Here is a table of points, one per row:
[ 12  -1  21  16  33 -19 -18 -10  11   8 -26   7  -7   7  51 -62  -7  -8
 -21   4 -21 -33   0   5   7 -23   6  23  25  -5  38  45   4]
[ -2 -40  -7  -4 -11 -17  24 -28   4  12 -11 -28  -6  16 -18 -35 -13   6
  -5   8 -47  11  -3   3  54   5  77  14 -31  45  -4   3 -11]
[  2   1   1   2  -2  11  21  10 -23   7  37  14  39  37  29  11  27  22
 -48  23  -8  18  13 -43 -25  -5   5 -18   0 -20  14  31 -51]
[-16 -17   3 -15 -15  14 -43 -16  44  24 -27 -19  35 -37  21   1 -37 -64
  15  34   3   0   4  13 -24  33  11 -38 -10  26 -43  14 -16]
[-18  26   1  -1 -15  11   9   2  32   3  43   4  34  21  10  12  15   9
  11  16  35  10   4  14  30  -1 -22 -24  -4 -13 -25  13  -2]
[  3   2  19   9   6  -9  32  53  -3 -28   6  59  34  44  12   7 -29 -52
  -3   9 -40 -15 -27   2  -4 -23  10  -4   6 -35 -52 -19 -28]
[ -2  12   4 -15  12  -5 -41 -31  -3 -42  -1   1   1   4  14  34  -9  27
   5   9 -11  28 -20   3 -11  55  21 -28 -12 -11  17 -35 -25]
[-10  34  16  17   7  27 -10 -23  -8 -10 -20 -27  20  -9  -8   7  19 -49
  -6 -17  -9  22 -16 -18 -24 -36   0  50  13  12  24 -37 -13]
[ 29 -22   2 -33  12 -12 -46 -27 -37  37  35   7  -6  33  10 -12 -18   5
  21  13  -1   8  12 -36 -37  -7 -30 -45 -26 -28  -7  14  19]
[  9  28 -26  -4 -20  -7 -28   6 -24   8 -21 -26 -38  30 -26 -20   5  13
 -28   8  37  23  17   8 -14  -1   8  -1 -19   2 -48  -3 -22]
[  5  10 -15   4 -21 -17   3  18  22 -19  14  17   3   0 -13 -14  13 -35
  15 -26  12 -29  33 -51 -10  13 -14 -45  17   0  37 -36   1]
[  3  17 -20 -18 -37  33  34  15 -10  21 -25   0  -3   1   0 -32 -22 -23
 -44 -17   2 -47  -6   9  22  37 -39  12 -75 -47   9   8  -2]
[ 68 -19  21 -28  25 -31  17  12  36  -4   4 -14  27  -3  12  -5   2   5
 -10  16  41   2   8  18  -4  43  14  32  -1  23  17 -20 -28]
[-29 -29 -30  38 -27  -8  -6 -19 -19 -13   1 -18 -17  -1  16 -15 -10  24
  34 -24   3  20  19 -29 -21  -9  -9   9  31  -4 -64 -24 -21]
[ 21  30 -39 -19  -4   7  20   1  20  44  51 -14 -29 -33   9  16  19   9
 -17 -30   2  -8   5   8 -29 -21  59 -12  25   4  -5  26  16]
[ 22  24  23   6 -19  22  -4 -11   1 -56  15 -11 -23 -11 -26 -37   4  20
   1  10 -81  35 -14   8 -58  -2 -10   9 -24 -24  -2   5 -13]
[ 27 -10 -13 -20  -6  11   3 -16  -3   8   1  47 -30   0  -7  31 -44 -80
 -15  -1  16  53  27  -7 -17  14  -8  42 -18  23  48 -13  -2]
[ 19 -38 -52   2  28   1 -37   1 -16 -21  13  -1  37  28 -16 -24  25 -23
   9  26  12  40 -55   9  42   8 -16   4  47 -13  22  -5  31]
[ 13  30 -21  44  43 -36 -14  -9  -6   6 -29  15 -49   5 -25   4  -6 -14
   9  34  -7 -32   9  18   7 -22  25 -39   5 -15  -7  -7 -21]
[  0  -1  41  52 -12  -1   1  43   8  12 -28 -28  -1  33 -19 -29  57  14
 -13  -3  21   2   7 -23  -1   7 -19  -9 -20  27  29  -1  -7]
[-25  13  10 -40  -7  -5 -22  19  32 -42  13  -3   3   1 -63 -11  -8 -18
 -30 -30  -2   3 -11 -17   3  -7  45   3 -20   4 -26  27  11]
[-18   1 -42  16  -5 -29  16 -25  13 -12  29   2  59 -46 -15 -13 -41  36
  -4  13   9  -1   6  -6   6 -14  10  12 -23 -14  17 -14 -40]
[ -1  25   8  -6   3  34   1  44 -33  32  16  17  27   2 -31   4  -5   4
  35  48 -30  -7  15 -44  26 -43  26  24  12   8  12   9  16]
[  8  -6 -31 -49  14  -3 -45  27  37   2  -9  25  -5 -12 -30  10  13  41
   0 -15 -27 -33 -34 -25 -13   8 -10  16  15  15 -22  -2  32]
[ 28 -27  12 -30 -15 -15 -17  13 -31  -6  11  11  15 -10 -14   0   4  18
  11   8  10 -13  17  47  23  -5   4  -4  27  43  25  44 -24]
[ 39  -7  29  12   7 -24  32   6  35  24  -9 -21  22  17   3  26 -15  10
  15 -22 -10  36 -35 -27  -3  21   8  -5 -18  -5  -7  -6  27]
[ 49  36 -22   9 -25   7   7 -25  -2   3 -31 -14   3 -59  25  17  43 -41
 -19  18 -27 -14 -11 -29  29 -27 -40 -20  -2  28 -28  -3   1]
[ -3   5   4  42 -20 -34 -23  44 -34  36  27  -1  20 -23  37  25  38 -19
  15 -20 -32 -23 -13  28 -23  42  36  15  10 -21   4  -2  15]
[-58 -14  19   9 -15 -13 -53 -26 -14  -9  36  22 -12   0  15  15 -27   0
 -36 -16 -11 -33   5 -23  66  13  13  27 -13   8  13 -21  28]
[ 15 -29 -20  -3   0  -9 -35 -12   1   1  24   7 -27 -44  28  -6   5  20
  28 -14 -15  -5  -7  11  24 -31 -49   8 -32 -47   0 -11 -21]
[  8 -17  17  75   9  44   9 -15  18 -12  53 -14   1 -22 -52  10 -19 -16
  -2  37  22 -32  40  22 -10  23  -2  -5  19   2  -5  31  28]
[-38  28 -21   2  17  33  -3  57  47 -28  -6  -9 -38   7  47 -20   1  15
   6  42 -16  17  11 -28  -4  27 -13  30  -4  24   5  40  19]
[ 13 -28  51   9  24   1  18  19   4 -18 -34 -11   3 -38   0  44 -14  25
  -5  23  42  40   6 -11  22 -19 -19 -33 -10 -16  21   1  17]
[ -9  44 -20  53 -33  21 -13  18  53  19  10  25 -16  10  17  12  10  34
  14  -6  29  14 -30  37  14 -10  23  -8  -1   2  34 -26 -31]
[-11  -6 -15  11  -3 -38  21 -30  -9 -20  -7  29   5  32  13  19 -18   5
   9  29  11 -23 -10  41 -54 -37  -7 -24 -61  36   8   8  59]
[  4 -26  -3  38   0  25  16  47 -50  -6  -1   2 -25 -28 -19 -10   6  -6
   7 -34  11  38  -7  42   2  10   3  36 -37   9  -4  21  14]
[ 11  41  39 -25  10  20 -34  14 -17  -4   5 -29 -12   2   3   2 -37 -17
 -48  -1  25 -16  -1  62  -9 -10 -31   4  16  22 -40 -48 -11]
[ 31   8  51  -9 -31  32  17 -43  -1  14 -16  12 -35  11  21  28  24  33
  43  22  -6  18 -20 -15  33  18  17  -5 -10   6   1   3  13]
[-18 -12 -44   2  -8 -13   0   8  -7  18 -21  13  -6  22 -27   4 -35  11
  16   7   8 -24 -22  -7 -26 -25 -51   9  14  21  12   2  -9]
[ -9  21 -17   7  10 -16  11  30 -19 -15  -7   6 -18  -7 -13 -15  34 -12
 -22 -12   1  41  20  -2  45  28 -17 -35 -24  11 -28  43  15]
[ 20   7   1   3  47  26  41 -11   2  -7 -24  74  -1 -21 -26 -26  24  22
  30 -13  -2 -16  39  21  12  34  15  13  14 -20 -34 -33  -6]
[-24   3   4 -10  38 -22  14 -19 -19   0 -10  -5 -21 -26  -2  48  -2   3
 -18  13 -37  -6 -20 -28  11  37 -44   5   5  28   1 -12 -32]
[-30 -42  -3   6  76  47   2  -7   4  41   6   2  23  -9  15 -22  46  12
 -35 -15  -3  -4 -11   3 -35 -14   5 -45 -30   9  12 -35  17]
[-27   0  -4 -11 -33   8 -19   9 -23  -6 -50  41  -2 -16 -20  17 -15  13
 -35 -18  -4  12  16   7 -11 -27  13 -37  37 -14  35  10 -20]
[-17 -17  -2  -3  17   0   4 -14  -7 -10  15 -26  -1  51 -17  17  35 -18
  49 -46  -5 -23   9   1   0  25 -19 -11 -22  46  -4  33 -50]
[-15   9  19  -9  34 -21  12 -20 -10  -3 -11  18   7 -27  56  -6   3 -14
   3 -29  55  35  -2  -2   5 -15  18  29   6  38 -39  35   3]
[ 14 -27  15  -4  -6  -6  19  28  22 -26  45 -12 -43  -1  32 -40 -34 -17
  -1 -26  -3  -8  11  -3  14 -48  -2 -33  11  15  11 -46   8]
[ 50 -19   0  25  -2  43  -5   5 -16   2 -40 -25  18   9  20   3 -58  17
 -18 -38   0 -31 -18 -47  -7  11  22  -4  17  16 -13  -4 -21]
[-16  45 -14 -19  16  32  22 -21 -32  17   5  -4  15  34  22 -38 -16  -4
  17  -5  25  15  20  22  16  39  30  -9  45 -14  32  -3  23]
[  0   3  29 -11  -6 -32 -14 -20  23  46  11  21  32  27 -20   2  32  29
   1  -2  -5  10  47  20   9 -33 -21  58  -7  23 -24 -32  -3]
[-25 -26 -12 -15   7  -3  42  24  16  64   5 -42 -23  17   6  30 -27   0
  -6  22 -43  31  16  39  18  -4 -22  -3  40 -26  -4  -3  -5]
[-30  26  44 -10 -18 -35   2  -2  -4  31 -14   4  13 -39 -16 -44 -31  11
  33 -22 -12  12  -8  -7 -26  13 -35 -32  16 -21  18  11  18]
[ 12   8 -10  13  -7 -33  17 -46   3 -35  -2 -25  37  27 -18  -1  -5  -6
 -43 -41 -28   3  12  18  -5  -1 -28  -9  33  -9   5   7  45]
[-26 -36   1 -26 -56  -4 -10 -29   5  14  -5   1   2   9 -11 -37  31 -24
 -10  21  28   3 -45 -13  -3   2  14   8  17 -36 -12 -13  12]
[  5 -11  22  26  25 -14   3 -33  40  12   7  20 -29  17 -11  26   0 -10
  -9 -18  29 -17 -22 -19   0  -7   3  38  22 -69  -5  61   0]
[ -7  52   9 -12  13   2  45   5 -33 -22  18 -34 -13 -23 -22  12 -11  10
  27  14  28 -30 -80 -40  -4  -5  -2  10   0  17   0 -23   1]
[-20   3 -12 -41  21   5 -27   3  -3 -33 -35 -71   4   3 -13  20   9 -15
  39 -10   4 -11  39  19  11 -29  22  12 -47 -70  24   3 -17]
[  3  14 -26   6 -23  -3  -6  29 -13 -17 -26  -7  27  12  27  39   5  35
  13  20  10 -12  56  -1  -9  10  20  34   6 -16 -11 -17  61]
[-29 -56   4 -38 -29 -34  25 -20 -16 -24  -6  -1 -50 -35   5  -5  40  -3
 -13  39  16 -36   9  -2 -35   7  19  13  27 -10   7 -24 -11]
[ -8 -20   1 -26 -26  50  14   0  16 -17  -2  14  20  14  18  25  24  29
  31 -19  -4 -19  -4  41   8 -20 -22 -14  24  27  11  30   9]
Along one direction, these points spread out more than along any other. Take the direction at right angles to it along which they spread out most. Go by this last direction. How far along it is each point below, from 0 to 99? The average is 50, and the first point in the table lies past the average. One standard deviation of the points above along it is 16.
[ 15 -29 -20  -3   0  -9 -35 -12   1   1  24   7 -27 -44  28  -6   5  20
  28 -14 -15  -5  -7  11  24 -31 -49   8 -32 -47   0 -11 -21] 68
[ 12  -1  21  16  33 -19 -18 -10  11   8 -26   7  -7   7  51 -62  -7  -8
 -21   4 -21 -33   0   5   7 -23   6  23  25  -5  38  45   4] 62
[ 68 -19  21 -28  25 -31  17  12  36  -4   4 -14  27  -3  12  -5   2   5
 -10  16  41   2   8  18  -4  43  14  32  -1  23  17 -20 -28] 36
[  9  28 -26  -4 -20  -7 -28   6 -24   8 -21 -26 -38  30 -26 -20   5  13
 -28   8  37  23  17   8 -14  -1   8  -1 -19   2 -48  -3 -22] 38
[  8  -6 -31 -49  14  -3 -45  27  37   2  -9  25  -5 -12 -30  10  13  41
   0 -15 -27 -33 -34 -25 -13   8 -10  16  15  15 -22  -2  32] 61
[ -2 -40  -7  -4 -11 -17  24 -28   4  12 -11 -28  -6  16 -18 -35 -13   6
  -5   8 -47  11  -3   3  54   5  77  14 -31  45  -4   3 -11] 43
[-27   0  -4 -11 -33   8 -19   9 -23  -6 -50  41  -2 -16 -20  17 -15  13
 -35 -18  -4  12  16   7 -11 -27  13 -37  37 -14  35  10 -20] 65
[  2   1   1   2  -2  11  21  10 -23   7  37  14  39  37  29  11  27  22
 -48  23  -8  18  13 -43 -25  -5   5 -18   0 -20  14  31 -51] 58
[ 22  24  23   6 -19  22  -4 -11   1 -56  15 -11 -23 -11 -26 -37   4  20
   1  10 -81  35 -14   8 -58  -2 -10   9 -24 -24  -2   5 -13] 33
[-18 -12 -44   2  -8 -13   0   8  -7  18 -21  13  -6  22 -27   4 -35  11
  16   7   8 -24 -22  -7 -26 -25 -51   9  14  21  12   2  -9] 64
[ 14 -27  15  -4  -6  -6  19  28  22 -26  45 -12 -43  -1  32 -40 -34 -17
  -1 -26  -3  -8  11  -3  14 -48  -2 -33  11  15  11 -46   8] 53
[ 49  36 -22   9 -25   7   7 -25  -2   3 -31 -14   3 -59  25  17  43 -41
 -19  18 -27 -14 -11 -29  29 -27 -40 -20  -2  28 -28  -3   1] 18
[-17 -17  -2  -3  17   0   4 -14  -7 -10  15 -26  -1  51 -17  17  35 -18
  49 -46  -5 -23   9   1   0  25 -19 -11 -22  46  -4  33 -50] 44
[ 13  30 -21  44  43 -36 -14  -9  -6   6 -29  15 -49   5 -25   4  -6 -14
   9  34  -7 -32   9  18   7 -22  25 -39   5 -15  -7  -7 -21] 53
